One turning vector, and how many steps it has turned:
The counts run from 0 to 508.
[ -5 -21 -15  10  -3  13  13 -17  -4   6  -4  -1  -7  -2  -6 -14   5   0
   2   6  -2  16 -14  19 -11  14   1   5  13 -18  -8   1  -7   1  25 -20
   7   5   4 -19   4   3  -2  20  -8 -12   4  -9   7   5  -7   4  -4 -16
   1   2   4 -16  -8  -1   9   7   7 -16 -14   8   3  -4 -14]  205
[  1   7   9  -5  22  -5  -7 -21  15  10   7  -5  21  20  -8  -8  -5   9
 -10 -10 -12  -2  -5  -5 -11  -7 -11  12   4  15   6   8   1   4 -17  -9
  -7 -26 -10  18 -14  18   0   5   2 -12  -6   6   7  16  -3   2   3  23
   7   1  16 -13  -5  27  -9   0 -10   4 -10   6  15  16  -3]  418
[  1 -13  11  -9  -8 -17  -5   4   5  -4  -4  -4  -7   7  -5   2  -8 -18
  22  11   0  -3   5   5  -4   2   3 -30 -11 -20 -18 -17   6   8  12  10
   4 -10   7  -2 -11 -16 -10  -5  18  14   1  -4   7   2 -23   1 -18   6
 -14   6  -1   4 -16 -22  15   7 -14 -12  -3 -12   1  -1   8]  402
[  1   7  -4 -14  -8   6  -7 -20  14  -2  -9 -11   3   7  -5 -10 -17  18
   7   3 -15   8   6  14 -10   4  -2  21  19 -19  14  11   2  -8 -16   6
  -3  -3   7  -6 -14   4  -2  -6  13 -17  -1  20  -5   3  -3  10   9   7
   5  -1  31 -10 -11  -5 -10   7  -3 -12 -24   8  14  -8   8]  80
[ 20  22  -8 -21   1   4  -3   2 -10 -10   5   7  -6   4   6   6  -9   3
   6  12  10   0  19 -13   6  -4  -9 -17 -20  18  -1   9   0  -6   5   5
 -11 -18  17  10 -15  17  11  -6  11  21  -4   8  -2 -24  -3   1   5  25
   2  16   5   7 -22 -17 -12  -3   4   1  -1  -3  -7 -11  17]  376
[  6  18   8   8   4   0  -9 -11  11   4   6 -12  10  22   2  -3   0 -12
   1 -21   6   5 -14  -1  -2   4 -20   9   6   8   8  19  11 -12  -4 -10
   7 -10 -15  -1 -11  13  18   0  -5 -29  -8   4  -6  14  22 -18  18   2
   0  -2   0  -8  -1  24  -2 -10  22   7  -8   6  10  14  -5]  230
[  3  26  -4 -12   3   5  -3  -9  -3 -12   5  14  -5  16   6  -3  -2 -16
  -7   1   9  12  15  10   5  10  19  -3   0  17   3   3   4 -19  -5 -19
  -8  -6  -1  -4  -6  29  23   1  10   7   5  -6   0  -8  10  -4   1  26
   5  22 -27  12 -14   6   9   4  16  11  -3   1  -2 -16  -3]  92
[  7   8  18   5  12 -15 -14 -10   7   0   0  -8   7  18 -12  -4 -12  22
  14 -20   6   6   6  -5  -7 -10  -9  22  -7  -5  21  -1   0   1 -16  10
  -2 -14   2  12 -11   0   4  -2 -11 -10  -7  24   4   0   6  -6  -3  -2
  12  -8   5 -28  -6   8  -2  -5  -9 -14 -22  16  17  10   3]  364
[ -2  -1  10  13 -10  -6  18 -21   0   9  17   0  18 -27  14   2  12  11
  -5  -8  22   0  -5 -15   2   3   3   9  27  12 -10  -5   4  11   1 -16
   4   2  21 -10 -14  -3  10   6 -15   6 -13   4  -8   6  -4   1   6  -8
  -8 -12  -2  -5 -10  12   7 -12  -5  11 -17 -11   1 -13  -8]  55
[  1  18  -8 -19   5  16   3  -3   5   4 -21  -9  17   4   7   6  -7   4
  -1  -7   8   3  -2 -11   9   0 -15   0   0  22  10  -5 -12   7   2 -15
 -18  -4 -15   5 -16  20  11  -7   9  10  -4 -14   0  -8   3 -13  32  25
  -2  27  -8   1   0  13   9  -7  -1  -1 -14   2  -1  -2  -9]  140
[  0  -1   9  -5   3 -15 -17  -7  -4   6  -9  -1  -2  11   3  16  -2  -9
  20 -13  14  15  -7  19   8  13  -6   2 -26 -13   0 -15 -11   2  12  -7
  -2   5   6  -6   3   5 -11   5   0   9   7 -20  10  -4 -14  -6 -21  -9
  -7  14 -29 -12   3 -12  23  10  -7  -9  -1   6  14   4 -22]  302
[  4  18 -11  -7  12   4 -12   2  -4  -7   2   3  14   6  -1  -9  -4 -11
  -5   4   8  12  -2  -4   2  -2   5  -2   4  30   6   0  -4 -17   4  -7
  -8 -15  11   8 -21  21  18  -2  12  19  -2 -10  14 -23  -5 -20  15  31
   7  17  10   8 -17   2  -2  -1   9   2  -7  -3 -10 -16  16]  90
[  6  -2  15 -12  -3 -19   9 -13  -2  -1  12   1  11 -22  17   4  -6   5
   6  -1  27 -14   6 -15  11   2   0  -9  -2   9 -18 -15 -11  11   7   0
  -1 -11  26  -2 -14  -4 -17  12  -4  26  -8  -3  13  -3 -26   8  -3   3
 -11  -8  -2  -3  -9  -9   1  -8 -32   0  -4 -11  -1  -5  -5]  59
[ 11   5  -8  -1   9   7 -13 -15  -1  11  10  17 -13  17   0   8 -14  -6
 -15   5   4   4  -1   1   4  17  -8  15 -20   1 -10  26  -1  -1  20 -14
  -7 -16  -4  -6  -4  30  -3  13 -12 -11  -2  11   7  18  -7  -5 -13  -2
  -2   4   3 -17  -7   3  -9  -2   7  15  -8   1  13   3   8]  48
[  2  10  -7 -12  -1  26   4   1  -4  -2 -11 -10  -7  11   3 -15   3 -18
   9  20   0   6  -2  -1  -4  -2  -6 -13  11   2  -7   3 -10 -19  15 -10
   2  -7 -11   2  -2  18  11   7  14  -1   4  -4  -7 -14   7 -20  24  13
  -1  15  11  19 -10   0  -6   6  25 -11  -8  -7 -20  -9   7]  40
[ -3  -5 -11   5   2  14  14 -26   1   8  10   0   4 -17  10 -21  -2  -2
 -11  12  11   1 -13  -2  -3  10  -4  13  26  -3 -17  16 -11  -8  25  -8
   6  -3  11 -10   0  15  -9  31 -16  -2   0 -14   9   0  -7   6   6  -6
   6  -7  12  -6  -9   4 -23  -7   2   3   0  -2  -3  -3 -14]  103
[ -5   9 -10  11   6   2   8 -12  -8  -4  20   4  -3  -3  12  -8   4  -3
   3  -1  24  24   8  10   9   5   4   5   7  -1   3   4   5  -7  15 -12
  -2   0  12 -19   3  13  10  14 -21   2  -5 -13  -3  -5   6   5  -2  -4
  10  10 -37  -9 -11  -4  15 -14  20  -1  -3  15  -7   2 -26]  436
[  5   3  -2 -10   9   2   4   2  -9   5  -5  20   2  -5  -7  19  19   8
  -2  17   3  12   5   4  -2   9  -6 -11 -24  17  -3  -2  -6   7  12 -27
  -8 -12  -1  11  -7  22  15 -14   8  13  -2   7  -1  -2  -4   0 -14  11
  -6  14  -6   3 -12   3  18  10  -1  -5 -22 -17   0  -5  16]  428
[  3  13 -15 -13   3   0  12 -31  13  -6  20   6  16 -16  16  -3 -14   1
 -30  -3  10  -6   6   1   2  19   8   7  15   9  -9  14  11  -2 -14 -15
   1 -14  -1 -15 -13   5  -1  -1   4  -6  -5   6 -12  16   5  22  -1  16
 -10   6  -1   2 -12  10  -4   3  -3  14  -1  -7  12  -3  -8]  3
[ 10  17  13  -4   3   6 -25  12   1  -1   6  -8 -13  27   5  -1 -15 -25
  23   8   1 -11   2  -5   4  -8 -10 -19  -7  -8 -10  13  -2 -10   7  20
   1 -21  10  10  -7  16   0   5   9   4   0   4   5 -15   2 -16  -8  11
   1  -3   6   8 -15 -16 -16  -3  13  -1   1  -5  -3   5  19]  224
[  6  25  21  -5  17  -5 -24  10   1   6   4  -9 -11  35   2  -3 -18 -25
  21  -7  13 -12   4  -7  10  -6 -15 -14 -11  -2  -4   9   3  -3   8   8
  -4 -15   1  11  -8  16  -3  15   4   1   0   1   3 -14   8 -21  -6  19
   2   0  -5   7  -9  -5  -9 -11   6   1   5   5  -8  16   1]  225
[ -3   0  -6   3  -4  11  24 -34   5  10   7   3   5 -12   9  -5  -8   6
  -5  11   1  -7   5  -2   1  25   0  -2  26 -21 -14  12  10  10   4 -15
  -1   0  11 -26   0  12  -6   8  -4   2 -12   4 -13  18  -7  33  -3  -2
  -2   1  -8  -9  -4  -7   9  -4  -9   3  -7   6   1  -1 -24]  106
[ 11  -1  -9 -15   8   4  -4  -2  -8  -2  -1  20  -2  -5  -8  13  11   2
  -2  18   1  16  -4   8 -11   7 -15  -9 -24  19  -8  -1 -14   1  29 -19
   1 -12   5  12  -6  22   7  -4   8  16   0  -4   8  -6  -3  -3  -6  11
  -8  23   3  -1 -16   2   5   3  -2  -2  -9 -12  -2 -18  22]  429
[  1  -9  17   6   7  -6   8 -16  -1   7 -11 -24   4  -3  -8  -5  -3  17
  27  -4  11   6  11 -10  -6  -7 -15  -4  13 -19  16   1   0  13 -13   6
   1  -4   1  -3   3  -7 -11  10 -11 -10 -13  18 -16  -3  11   1  -4  -8
  10 -12  -4 -22  -9  -4   2 -11  -7 -24  -9  24   3  15 -16]  261
[  3  18  19 -14   1 -17  -9   7   4  -9   3   3 -11  21   1   5   3 -29
  12   6  -2  -4  14   6  -3   2   9 -29   4 -15  -3   9  11  -7 -13   2
   5 -14   2  11  -1  14  11  -5  18   0  -5  11 -11  -8  16 -12 -18  16
  -1 -13  -6  17 -24  -6   4  17  10   5  -5  -2  -5   3   3]  222
[  0   7  -5   5   8  -6   9 -21   3   3  27   1  23  -8  14 -12  -5   1
 -19 -13  14  -5 -12 -14  -3   2   0  12  17  25  -8  10   8  -7   5  -9
   0 -16   7   4 -13   5   2  13 -12 -11 -16  -6  12   3  -6   2  19  19
   1  -1   5  -1 -13  18 -13 -19   1  13  -2 -13   8   2  -1]  1
[  2   9 -11 -21   3  19   9  -4   1  -2 -17   9   8   0   4   6  10   4
  -5   9 -12  18   1  14   0  19  -1  -6   6  11   8   6  -2  -4   6 -29
  -5   5  -6  -8 -14  23  23 -16  17   4   2  -3 -15  -2   4   0  11  11
 -11  27  -7   5  -9   9  21  13  14  -4 -24  -7  -7 -20   4]  142
[ -8 -30 -12   9   3 -23  10 -17   0   7   9  -4   6  -2   0  -8 -19  -6
  -6  -8   0  16  -9  10 -15  14  15   4  14 -13  15  11   6   1 -14 -12
  -4 -22   8  -2   3 -11 -18   5   3  -9  -5   4   4  10 -10   5 -17   6
  12   4  -5 -26 -16   2  11  -1 -10   0  12  11  23   9 -16]  495
[ -1   9   4  -4  11  -3  -5   0  -9   2   2   8   5   2   1   6  16  -7
  -8  -2  23  13 -12   2   0  -1   3   3 -12  28  -5 -10 -24 -12  19 -23
  -8 -14  14   7  -3  21   5   9  -6  23   6 -24  15  -6 -11 -17  -5   7
   5  10 -24   1  -5  15   8  -3   1  -1  -5  -2  -7 -10   0]  431
[  0  -3  16  -6   1 -22 -16  15  -1 -15   2 -14 -10   8  -3  -4 -12 -18
  39  -8  11  -2   3   4   8  -6  -6 -27 -12 -11 -12 -14   9   4  18  10
   1  -7  14   5  -9 -16  -9  -4  14  17  -4 -13  16  -6 -25 -16  -3   9
  -2   7  -2   1 -16 -23   8  -2 -10 -13   3  -9   1   5   2]  403
[ -4   3   3  -8  -2  -1  18 -16   6   3  -2   5  10   3 -17 -19  -2   6
 -10   8 -14  10   9   3 -22   3  17 -10  20  10   6 -19  10  -1  -4 -13
 -10 -28  -5   6 -19   3  10 -18  17 -12  -2  13   2  11   0   6  13  33
   4  15   9   8 -15  12  12   8   9 -15 -14   0  -2  -3   0]  370
[ -1  20   1 -18   0  10  10 -19   6  11 -10   1  13   7  -2   6  -7  18
  -8  -3   3   2  17   5   5  12   8   9   6   8  16 -12   1   9 -18 -13
 -19   1  -7  -7 -24  23  18 -16  12   1  -1  20 -10  12   9  18  17  26
  -4  14  -5   0  -3   6   6   4  -3  -5 -25  -1   4  -8  -9]  423
[ 13  -1  -8 -20   7  -3  -2  -5  -8  -8  -8  -7  -4   5   3   0 -14 -10
  -1  14 -10   4  14  -6  -6   2  -3 -21 -11  -1   9  14  -2   2 -16   7
  -6 -25  -3  10 -12   9 -10 -18  14  12 -11  18  -6 -11  -2  -9  -4  23
   7  20  14  -4 -24  -5  -6  12  -3 -15   0   4   6   0  20]  35
[  1   3 -21   6   1  13   3  -5  -6 -13  15   7  -6  -3   7 -18  -3 -15
  -4   2  12  16  -5  18   4   9   3   7   5   1 -17   2  -2 -21  36  -9
  -4   4  20 -13   2  12   5  20  -3  13   5 -28  16  -6 -13   0   4   6
   9  15 -12   6 -13 -13   2  -3  18   2  -1   2  -7 -16  -9]  434
[  6 -13   3 -16  -2  -8 -14  -2  -3  -9 -14 -10  -6   1   4  10   1 -25
  26   0   2   4 -14  13  -6   5 -28 -18 -17 -18 -10   1 -12  -5  14  -2
  24   2  -2   4   4  -3 -16   1  15   7   7 -11   4  -4  -9  -9 -18  -3
 -12  -6  10  -5 -10  -6  -2  23  -6 -12   3  -7   8  -5   7]  353
[  0  18   3   9  10  16   5 -10  -6   8   3   1   3   0   6   4  12 -16
   1  -3  17  20  -6  -5   3   5 -16  -7   1  16   3   2 -11  -9  22 -27
   9  -5 -12  -4   2  24  15  10 -15  -7  -6 -21  -8  -6  16 -17  14   1
   4  13 -20   4  -4  16  -3  -4  17   6  -7  -2 -13   7 -14]  382
[ -6   0  21  12   8 -18  -7 -14   7  -8  19 -12  -2   0  -5 -16   3   9
  18 -11  12  18   7   9 -14 -17   3  11  14 -20   6  -7   1  -8  -9  13
  12 -13  23   0   3  -6  -2  15 -10  -9  -4  10   5 -10   6   2 -13  -2
  11 -22   1  -6 -21  -3  -4   0  -3 -19 -16  11   1   0  -4]  310
[  4   7  12 -10   0 -11   9  -8   3  -5   3  10  -2 -15  10  13  21   1
  17  -8  34  11  12   0   5   4 -14 -13 -16  -3  -3 -28  -8  -3  16 -12
  11   7   3  -8  -2  -2   7   1  -5  20   1  -6  -4  -7   3   6 -13   1
  -4   3 -36   5  -9  -9  15   8  -1  -8 -14  -7  -8  -2 -10]  248
[  3 -23   5   2   3 -13  11 -22  -3   3  16   1 -11 -10  14   8  -2  -1
  -4  -4  21   9   7  -4  -8  13 -11  -4  -3  -6  -3  17  -4   0  -5 -21
  12 -19   6  -4  12  -1 -11  20 -20  -8 -12   7  -7   4   6   0 -30 -19
   5  -4 -14 -22 -10   5  -2   2  -7 -10   5   5  10  16  -9]  441
